Each row has a name. After each piece below comes the name of the row it's from, unless a question asks for something else. Each question is about the rows just above it.

fir: [ 0.09  0.12  0.11  0.06  0.03 -0.60  0.05  0.01  0.01 -0.28  0.12 -0.26]
zep: [-0.60  0.02 -1.08  0.83  0.28  8.87  0.11  0.70 -0.05 -2.46  4.09 -3.56]
nubif: [ 0.09  0.12  0.11  0.06  0.07 -0.60  0.05  0.01  0.01 -0.28 -5.36 -0.26]
tev: [ 0.69 -1.36 -1.08  0.83 -0.33  8.87  0.70  0.11 -0.05 -2.46  4.09 -3.56]
tubu: [ 0.02  0.27 -0.37 -0.04 -0.18  0.03  0.36  0.16 -0.02  0.17  2.65 -0.61]
tubu without one entry, shuffled: [ 0.17  2.65  0.16  0.36 -0.04 -0.18  0.27 -0.37 -0.61 -0.02  0.03]. Gone: : [0.02]
[0.70 0.11] : tev
Which entry of fir is missing from [ 0.05  0.03  0.06  0.01 -0.26 -0.60 -0.28  0.09  0.12  0.01  0.12]? : [0.11]
Shuffled nubif with one entry gone: [-0.26 -0.60  0.11  0.12  0.07 -0.28  0.01  0.01  0.05  0.09 -5.36], missing : [0.06]
tubu without one entry, shuffled: [ 0.27  0.17  0.16  0.02 -0.04  0.36 -0.02  0.03 -0.61 -0.18  2.65]. Gone: : [-0.37]
Which entry of tubu is missing from [ 0.16  0.03  0.27 -0.04 -0.37 -0.18 -0.61  0.36 -0.02  0.02  2.65]? : [0.17]
[ 0.09  0.12  0.11  0.06  0.03 -0.60  0.05  0.01  0.01 -0.28  0.12 -0.26] : fir

Sises: [ 0.34  0.89 -3.67  0.76  4.81 -3.37  3.39  0.28]
zep: [ 2.12 -1.19  6.34 -1.61 -7.38  6.72 -6.09 -0.36]
tubu: [ 3.37 -0.38 -1.02 -0.94  1.81  0.04 -0.38  0.28]
gavon: [ 5.49 -1.93 -3.32 -2.36  3.75 -1.39 -1.00  0.50]
nubif: [-3.86 -0.66  5.08 -0.36 -5.32  1.53 -1.51  0.62]
tev: [-4.43 -2.59  0.19 -1.11 -2.51 -2.03 -1.27  0.18]
patod: [ 3.11 -1.14 -0.75 -0.52 -2.99  4.61 -5.28 -2.29]
tusad: [-9.09  1.62 -0.02  2.35  1.79 -6.31  6.75  1.49]
fir: [ 6.49 -0.72 -4.02 -0.96  2.67  1.64 -2.47 -1.34]
Zuv: [ 3.26 -0.98 -1.27  0.59 -1.12  2.82 -1.65  1.34]
Mim: [-0.21  3.27 -0.98 -1.27  0.59 -1.12  2.82 -1.65]
Which row holds [ 3.26 -0.98 -1.27  0.59 -1.12  2.82 -1.65  1.34]? : Zuv
Which entry of nubif is missing from [-1.51 -3.86 -5.32  1.53  0.62 -0.66 -0.36]? : [5.08]
[ 3.27 -0.98 -1.27  0.59 -1.12  2.82 -1.65] : Mim
Shuffled fir with one entry gone: [ 1.64  6.49 -0.72  2.67 -2.47 -0.96 -4.02], missing : [-1.34]
The row with [ 2.35  1.79 -6.31] is : tusad
tusad without one entry, shuffled: [ 2.35  1.49 -0.02 -6.31  1.62  6.75  1.79]. Gone: : [-9.09]

